The rows below fall into families. The same turns and mirrors carry the whole set onto itself and the rows of a family onto each other. For each named row, which other rows are in its family? Write them in the order they are listed.
These 30 rows form 5 families of 6 rows each.
K_91: [ 13.5  21.8  -1.9 -22.4  -1.3   4.5  -2.7  -7.8 -18.6 -17.0  27.1 -22.4
  30.1  22.5]
K_459: [-15.4  29.5   1.7   9.7 -23.2   9.3  -4.3  13.3 -15.9 -14.1   4.9  -6.2
  13.9  23.0]
K_149: [ 16.6   7.3   0.9 -30.7 -11.5   7.0  -9.1  -3.8  -5.9   9.4  35.6 -17.3
  25.7   9.8]
K_431: [ -1.7  10.7   6.6   3.1 -11.6   3.1 -13.6  20.0  15.3  21.7   5.5 -11.2
  15.3   9.1]
K_641: [  0.6  12.7   1.7 -11.5 -25.4  19.4  -4.9  10.0 -19.8  -6.7  -5.3   0.7
  31.6  -1.0]
K_530: [  7.6  18.6   0.8 -15.1  -6.2  -2.0  -3.2  -7.7 -18.7 -15.8  33.7 -23.7
  28.5  27.3]
K_800: [  2.5  14.0   4.0  -6.5 -34.2  13.9  -7.5   7.3 -23.8  -8.9   0.6   1.1
  28.2   3.2]
K_67: [  3.7  11.9   0.9  -7.6 -22.0  22.1  -4.3   6.7 -20.4 -10.6  -3.7   1.3
  34.4   1.4]
K_87: [ 20.1   9.9   0.8 -30.0  -0.3  10.7  -9.8  -4.4   0.0   6.3  27.2 -17.9
  32.4  10.8]
K_68: [ 13.9   6.6   3.5 -31.1  -0.6  13.1  -6.3  -5.5  -9.7  13.1  26.8 -19.4
  28.0   5.5]
K_330: [ -0.5   9.4   6.3  -4.4  -3.4   8.4 -10.6  19.1  16.6  19.2   1.5  -9.9
  15.9   2.2]
K_923: [ -9.7  29.5   5.6   7.6   1.7 -10.5  -7.8   7.8   6.7  13.3  24.0 -27.5
  16.8  15.9]
K_517: [ -1.5  10.9   6.6   0.8  -3.2  13.2  -7.3  17.0  15.4  18.3   1.4 -10.6
  11.0   2.8]
K_385: [ -9.4  34.5   5.8   6.8 -19.0  15.0   0.7  15.3 -17.9 -14.7  -1.7 -10.5
  16.6  14.7]
K_35: [-10.2  17.3   5.4   4.8   7.9 -10.3  -7.9   2.7   4.7  20.1  18.3 -24.9
  17.8  16.4]
K_546: [-14.2  32.6   3.1  10.0 -24.6  11.0  -2.5  11.3 -17.9 -16.2   7.9 -11.8
  16.9  19.7]
K_557: [ 12.3   8.2   5.0 -30.5   1.2  11.3  -3.2  -1.7  -3.4   3.7  37.5 -12.2
  24.1   8.6]
K_484: [  5.9  14.2  -1.5 -18.8  -4.7  10.7  -6.0  -7.8 -16.5 -16.3  35.4 -15.9
  32.9  26.8]
K_124: [ -9.5  30.6   5.4   2.8   2.3  -8.7  -8.4   8.6   6.6  17.5  28.9 -22.7
  15.7  16.4]
K_203: [ -3.9  16.5   5.1   0.9  -6.5   7.0  -8.7  15.5   9.7  26.1  -4.4 -15.6
  17.6   5.2]
K_845: [ 10.5  26.1  -0.2 -21.0 -13.6   4.1  -2.1  -6.7 -18.7 -14.5  37.6 -17.0
  29.2  21.2]
K_954: [  7.0  17.1   6.6 -10.6 -27.2  23.3   2.2   7.3 -21.5 -11.9  -1.0  -1.5
  23.5   2.7]
K_514: [ -5.1  12.8   2.8  -9.2 -24.5  15.6   3.3   5.7 -29.8  -7.8  -0.9   0.6
  26.2   1.8]
K_974: [ -4.6  30.0   2.6   1.4   8.4  -5.9  -5.3  10.3   8.3  17.5  16.6 -29.6
  18.1  14.9]
K_576: [ 15.0   4.8   3.7 -35.4  -4.8  12.6  -5.3  -1.3  -8.4   9.2  26.6 -16.4
  26.4   5.6]
K_343: [ -4.0  24.5   2.9   0.3   1.5  -8.3 -11.7   9.2  11.5  17.3  21.3 -25.4
  17.1  26.5]
K_202: [-15.3  29.0   6.0  12.1 -22.9  14.4   2.8  10.4 -16.2 -12.4   7.7  -4.7
  14.7   7.6]
K_121: [  8.2  17.7  -1.1 -15.7  -7.1  -5.2  -0.9  -8.0 -22.4 -14.9  32.6 -16.9
  30.8  24.7]
K_499: [ -9.7  30.9   6.0  11.5 -26.1   1.8   0.0  11.4 -18.4 -10.4  -0.8  -7.2
  16.8  14.6]
K_724: [-10.7  12.1   1.5   1.8   0.1   5.9 -14.7  16.5  14.1  18.3   0.7  -7.4
  20.2   9.7]

The rest of the family of K_459: K_67, K_68, K_517, K_124, K_121
The rest of the family of K_974: K_91, K_149, K_431, K_800, K_385
The rest of the family of K_484: K_35, K_557, K_514, K_202, K_724

The rows below fall into families. The same turns and mirrors carry the whole set onto itself and the rows of a family onto each other. For each named row, which other rows are in its family? Write them in the order they are listed.
These 32 rows form 4 families of 8 rows each.
K_795: [-20.7   2.8  -9.5  -6.1  10.3 -17.2   1.7  10.9 -18.0 -15.6  -7.1 -10.7
 -14.1]
K_956: [  2.1  -4.7  -5.7 -14.7  -3.8  10.3 -10.2  16.0 -16.6 -18.8 -14.0  -2.2
   2.3]
K_440: [  9.4   8.4   4.5  10.2   2.0   2.6   3.1 -10.2   5.9   4.2  15.6  13.0
   2.2]
K_946: [ -6.6  -6.4  -3.5 -14.0  -7.2  -6.1  -1.0  15.8 -12.9 -19.3 -12.7 -25.4
  -2.4]
K_443: [  2.1   6.7  -7.6  -5.0  -0.9  -6.7 -17.1  15.6 -15.0 -24.8  -5.5  -1.9
   3.0]
K_472: [ -0.9  -8.4   6.0   5.6   1.1   1.5  -7.2 -10.9  16.2   1.6  21.5  13.1
  -3.3]
K_234: [-14.5 -11.0   5.3   2.3   7.1  -6.4   6.9 -11.5  16.4   7.0  19.9   4.9
 -12.5]
K_97: [ -1.0   5.0   5.9  -3.3   6.0 -11.6  26.1  -0.9  14.6   7.1  11.8  -5.9
  -0.6]
K_636: [  0.8 -15.9   6.2   0.1   6.7 -14.1   6.5   1.4  21.7  18.1   9.9 -11.1
  -1.8]
K_192: [-10.3  -5.5  -8.2  -6.2   2.3  11.6 -10.2   5.2 -25.1 -12.8 -12.8   4.1
 -10.3]
K_997: [-20.3  -7.7  -6.1  -6.3   0.0  -6.2   0.8   5.2 -21.3 -12.6 -11.8 -20.5
 -16.0]
K_46: [ -7.0 -11.3   7.9  -8.5   2.8 -10.8  13.1   0.1  25.5   3.0  17.7  -5.1
  -2.8]
K_802: [  7.3 -13.5   4.4  11.4   4.3  -3.4 -10.9  -6.8  14.1  16.0  13.1   3.9
  -1.4]
K_653: [ 6.9 -8.4  8.7 -5.0 -3.3 -2.8 -0.9  0.7 25.7 -2.4 19.4  2.7  6.3]
K_901: [ -4.6 -15.7   4.3   9.0  10.0 -10.1   0.2  -8.4  13.9  20.8  11.8  -2.0
  -9.3]
K_242: [ 8.5  1.7  5.2 -4.6 -7.3  2.0  1.1  6.8 22.6  9.9 19.6 -3.9  5.9]
K_857: [ 2.7  2.0  2.6  7.0 -3.8  7.9 -7.3 -5.0 12.7 13.5 21.9  7.8 -2.7]
K_88: [ -5.2  -7.9  -0.7  -9.7   6.8  -0.3  -5.4  20.8  -9.3  -7.0 -24.2 -22.4
  -2.1]
K_667: [ -8.4  -6.6  -3.5   3.8   8.9   7.9 -17.4   8.4 -19.5  -4.6 -21.7  -8.0
  -9.4]
K_745: [ -6.4   5.7   3.0   8.8   9.5  -5.2  17.1 -13.0   4.6  10.5  14.3   6.3
  -9.2]
K_421: [14.9  7.7  6.6 -1.5 -1.7 -3.5 12.1  1.8 16.3  0.7 13.3  1.0 11.1]
K_586: [-12.0  -5.1  -6.5   2.2  -3.6   3.5 -15.0  -0.2 -26.5 -15.2  -9.0  -8.1
 -12.6]
K_368: [-20.1  -7.5  -7.6 -13.4   6.8   2.3   5.1   9.1 -21.8  -9.6 -15.3  -7.0
 -15.2]
K_851: [ 12.7 -14.0   6.7   2.1   1.4  -7.8  -5.1   2.5  21.9  13.2  11.6  -4.9
   6.3]
K_644: [ -6.9  -1.3   4.0  -6.7  -0.3  -5.5  15.1   4.7  21.3  15.9  18.0 -10.7
  -4.9]
K_294: [  2.0  -5.9  -1.4  -3.0   3.6   7.4 -18.1  16.9 -12.6  -9.6 -22.5 -12.8
   1.2]
K_691: [ -6.0   4.3  -6.7 -13.9   2.5 -16.7  -0.6  21.7  -9.3 -22.1  -8.5 -15.0
  -0.1]
K_156: [-15.8  -8.8  -3.0  -2.9  12.0   0.2  -4.6  12.0 -16.2  -1.9 -23.6 -17.9
 -12.6]
K_681: [-12.5  -0.6   1.6   4.9   3.4   0.4   6.7  -7.4  11.6  19.6  20.4   0.5
 -13.5]
K_519: [ -7.7  -7.1  -5.2 -21.8   0.7   1.3   5.6  19.6 -12.9 -15.3 -16.5 -13.5
  -2.5]
K_831: [  1.7  -4.2  -4.3  -5.5 -10.8   3.7 -16.9  10.2 -18.1 -21.7  -9.9 -12.9
   0.8]
K_823: [-12.0   5.4 -10.3   3.2   6.8  -7.1 -14.8   4.9 -23.5 -17.9  -4.8   2.6
 -11.1]

The rest of the family of K_831: K_946, K_997, K_242, K_857, K_586, K_644, K_681
The rest of the family of K_667: K_636, K_802, K_901, K_88, K_851, K_294, K_156
The rest of the family of K_653: K_956, K_472, K_234, K_192, K_46, K_368, K_519

The rows below fall into families. The same turns and mirrors carry the whole set onto itself and the rows of a family onto each other. For each named row, which other rows are in its family? Write them in the order they are listed.
These 40 rows form 5 families of 8 rows each.
K_919: [  2.4 -28.4  -0.7  -2.8 -27.6  17.2 -15.4   3.8 -28.6   6.5 -18.5 -20.6
 -15.4   6.7   5.7   9.3  -2.9  -1.3  -6.4   8.0 -18.1  24.9]
K_613: [-11.1 -14.9  -4.3  13.9   0.3  -3.8 -25.7 -10.1 -12.2  -1.7 -10.2 -23.1
 -22.4 -20.5   7.2 -12.3  15.9  -1.6  -3.6  20.5 -21.0   1.9]
K_932: [ -1.3 -23.0  -4.9   3.5 -22.7  16.0 -19.4   2.8 -29.1   3.0 -12.4 -25.6
 -17.2   0.9  12.1  21.2  -9.7   8.0  -5.2  17.4 -17.2  28.7]
K_755: [ -2.2 -10.9  10.6 -18.0   9.9  14.5  -8.5  -0.2 -11.9  -5.1  -4.8 -16.0
 -38.4  -6.5   3.2  -9.9 -20.9  13.1 -20.2  12.3 -13.2  12.3]
K_698: [  1.5 -33.6  -1.2  14.0   0.0  -9.3 -15.1 -18.0 -10.6  -0.4  -3.4  -9.1
  -7.5   2.5 -12.2  13.6  20.9  13.9  27.4  -4.4 -14.8  25.5]
K_899: [  9.8 -25.3  16.6 -19.4  -4.5   6.0  -6.7  -2.0 -11.2  -5.8  -1.8  -0.3
 -23.1   4.9  -2.2  28.5  -7.9  28.4  -0.9  -2.3 -17.3  39.2]
K_977: [  7.8 -28.9  11.4 -15.4 -13.3   8.1   2.9   2.5 -23.2  -8.6  -0.7  -2.4
 -24.9  12.7  -5.4  27.1  -6.3  19.6   0.9  -6.4 -14.2  33.2]
K_357: [ -9.1 -12.8   5.9  -7.2  21.2 -12.3  -3.7 -18.8   5.8 -14.4   4.3   0.0
 -29.1  -7.4 -15.5  -5.9  12.3  19.2   9.3  -1.3 -15.7   7.0]
K_566: [ -6.2  -9.2   2.7 -21.8   4.7  14.1  -7.6   1.7 -15.4  -5.5  -7.3 -10.7
 -38.2 -10.1  14.5  -7.0 -20.6  11.4 -17.4  13.5 -15.1  14.1]
K_76: [ -7.3  -4.1  10.0  -0.2  26.2  -7.3  -3.8 -18.3   0.0  -4.8   3.4   1.6
 -36.9  -5.5 -12.0  -1.9   2.3  31.9   4.8  -0.6 -13.8  12.3]
K_123: [-12.3 -13.2   3.0   1.8 -22.9  15.8  -9.8 -34.5  -9.6  -6.4   2.3 -11.9
 -36.7   9.2   9.5  12.3  -4.6  21.5  16.2  -0.6 -20.6   9.1]
K_846: [  0.0 -28.0  -2.4  -3.2  13.2 -17.0  -8.9  21.1 -13.6   3.0  -4.9 -10.9
 -18.3 -15.6 -11.7   3.0   7.8   4.8  -4.6  17.6 -15.2  33.9]
K_74: [ -3.5 -24.4  -0.6  17.0  -7.5 -10.3 -15.5 -16.7 -10.1  -4.4  -1.8 -14.2
  -9.1   4.2 -18.3  20.7  24.4  15.6  22.5   1.0 -19.6  22.1]
K_188: [ -7.2  -6.7   8.7  10.4 -13.6  15.7 -13.7 -39.8 -15.7 -14.2   1.4 -17.0
 -28.2  10.8   3.4  11.6   2.6  15.1  16.6  -5.0 -19.5  14.6]
K_497: [ -1.7 -24.5   2.1  -6.5  16.4 -13.5  -3.2  22.8 -20.2   2.3 -13.8  -6.3
 -19.6 -11.4 -14.8   6.2   8.8   3.9   1.8   9.6 -10.6  31.2]
K_153: [-10.0  -6.1   4.4  -1.5 -15.9  20.3 -13.8 -36.2 -12.2 -13.3  -4.3 -14.1
 -28.5   9.1   7.9  10.8  -4.0  22.6   9.6  -2.9 -19.4   2.6]
K_528: [ -1.4 -29.5  -5.3   2.6 -29.2  15.6 -13.1   0.4 -31.7   0.5 -16.2 -23.6
 -14.2  -2.7   5.8  17.3  -2.6   4.2  -1.7  15.0 -13.9  27.0]
K_568: [ -3.4  -0.3   7.2 -26.5  -1.4   9.8  -4.7   2.7 -10.1  -3.6  -7.6 -11.6
 -39.5 -14.6   8.8  -9.2 -10.8   8.8 -15.8   9.6 -12.0  11.2]
K_303: [-16.9  -1.2  -6.2  11.1   9.6  -2.9 -25.4 -16.8  -5.1   3.8 -10.6 -20.4
 -27.5 -19.0   3.7 -15.8  15.2   5.2   5.9  14.2 -20.0   8.2]
K_620: [-14.3 -13.3 -14.5  12.8   0.7  -4.1 -18.1  -6.0 -12.5   6.1 -18.5 -24.4
 -29.4 -12.4   7.7 -14.7  16.3   0.5   7.9  13.9 -25.0   3.9]
K_658: [ -2.1 -30.6  -5.7  -1.6 -27.2  14.4 -18.5   3.0 -23.3  -0.6 -12.4 -24.9
 -15.7  -1.4  12.0  16.6   6.0  -6.6   0.6  11.6 -16.3  27.2]
K_753: [-11.1   0.8   6.0  -3.2  22.6 -13.6  -6.6 -17.7  -2.6 -11.7   6.4  -2.4
 -36.8 -12.7  -8.9  -0.3  11.0  25.3  14.8  -1.2 -20.0  16.2]
K_437: [ -6.6  -2.9   3.4   0.4 -21.7  16.9 -19.2 -37.0 -11.4  -7.8   2.1 -16.8
 -32.9   5.6  11.4   3.5  -0.3  20.9   6.6  -2.5 -27.0  10.4]
K_344: [ 10.2 -31.0  -3.0  -6.7  12.9 -12.8  -8.8  19.7  -8.3   4.5 -10.6  -7.0
 -17.7  -8.6 -11.2   5.7   7.3   8.7  -0.1  21.6 -17.1  32.1]
K_456: [ -8.3 -25.1  -9.4  13.9 -12.2 -10.9 -14.4 -15.6 -11.0  -6.2  -3.4  -9.8
  -7.8   0.2  -6.6  25.1  23.5  14.4  25.1   3.9 -19.9  22.6]
K_614: [ -8.6  -4.7   7.9  -7.2  26.5 -12.2 -10.4 -15.3   6.3 -10.2   7.0  -1.6
 -32.3  -3.6  -9.6  -3.6   6.2  22.3   7.3  -0.6 -20.7   9.4]
K_171: [ 12.9 -19.6   7.6 -18.4  -4.1   4.6  -1.6  -0.6 -11.9 -12.9   4.7  -0.3
 -22.5   6.5  -9.2  27.5 -10.9  26.1   4.3  -6.1 -12.3  34.1]
K_219: [  0.9 -21.2   5.7 -17.8  -2.2   7.8   2.9  -5.9 -11.4  -9.8   2.0  -2.2
 -23.6  14.3 -10.4  27.6 -13.5  29.4   8.0  -4.0 -11.8  33.1]
K_492: [ -2.5  -4.9  18.4 -10.8  19.1  -8.1  -3.3 -11.4   1.6  -9.8   9.9   7.1
 -28.6  -9.2  -9.7   1.7   4.3  22.8  11.9  -6.4 -16.2  14.1]
K_98: [  5.4 -14.5  19.7 -18.7  -6.2   7.5  -4.8  -7.9 -19.0 -10.9   6.1   1.6
 -22.4   6.9 -11.0  23.9  -7.9  23.9   0.6  -6.9 -13.2  37.5]
K_309: [ -1.2 -23.6  -3.4 -15.0   9.9 -10.3  -8.5  25.1 -12.8   9.5 -12.2  -5.9
 -24.1 -16.9  -4.9  -0.2   6.3   9.5  -9.3  12.7 -15.1  27.0]
K_807: [-22.4 -14.4  -5.4  13.7   2.0  -0.5 -21.7 -14.4 -13.3   2.8 -13.6 -24.8
 -24.6 -12.7   5.5 -13.6  14.3   0.7   1.1  20.4 -22.2   2.4]
K_278: [-11.4  -1.8   4.9 -15.9  -1.7  16.7  -7.6   2.1 -12.6  -5.0  -6.1 -14.4
 -44.5  -9.2  12.4   1.6 -12.4  11.5 -22.7  15.0 -14.8  14.6]
K_151: [-19.3  -9.4 -12.5  17.3   2.9   1.0 -15.8 -13.5 -12.3   0.4  -6.9 -22.9
 -28.8 -11.5   2.4 -13.8  16.4  -3.0   5.7  12.7 -12.6   0.1]
K_871: [ -6.4 -25.3 -13.6   5.9 -23.2  13.3 -18.7  -2.8 -30.1   4.9 -21.1 -29.5
 -24.2   2.8   8.1   9.4   4.8   1.7  -4.9  14.1 -18.1  27.0]
K_413: [ -6.1 -26.6  -2.4  11.8   2.5 -14.7 -12.0  -6.9 -15.2   0.6  -5.2 -16.7
 -12.2  -5.7 -14.9  24.1  24.7   8.4  23.6  -3.5 -20.7  28.1]
K_14: [  2.9 -21.8   1.0  -4.0  21.3  -9.0 -12.3  18.8 -13.5   1.3 -11.3 -10.8
 -15.7 -16.2  -9.4   2.8  12.7   4.0 -11.3  11.6  -8.9  30.1]
K_378: [ -2.7  -3.3   7.4 -16.1  -6.5  20.0  -9.8  -7.3 -13.1  -5.6  -6.4  -6.2
 -40.8  -0.5  13.3 -12.8 -15.5  16.1 -16.4  11.1 -13.5  13.1]
K_345: [ -5.0 -27.2  -1.8  20.2  -3.8  -6.5 -17.4 -16.4 -20.9  -1.3  -4.1 -11.8
 -12.4   8.8 -12.3  18.0  19.5  15.6  23.9  -2.9 -25.9  30.2]
K_532: [-20.5  -5.3   4.1   3.0 -14.7  16.9 -14.6 -35.2 -14.9 -15.7   3.1 -18.8
 -28.7   2.2   7.3   9.3  -5.2  18.5   4.5  -5.2 -16.4   2.4]

The rest of the family of K_532: K_613, K_932, K_755, K_357, K_344, K_456, K_219
The rest of the family of K_919: K_497, K_568, K_620, K_753, K_437, K_98, K_345
The rest of the family of K_977: K_188, K_303, K_492, K_309, K_871, K_413, K_378
The rest of the family of K_151: K_698, K_899, K_76, K_123, K_658, K_278, K_14

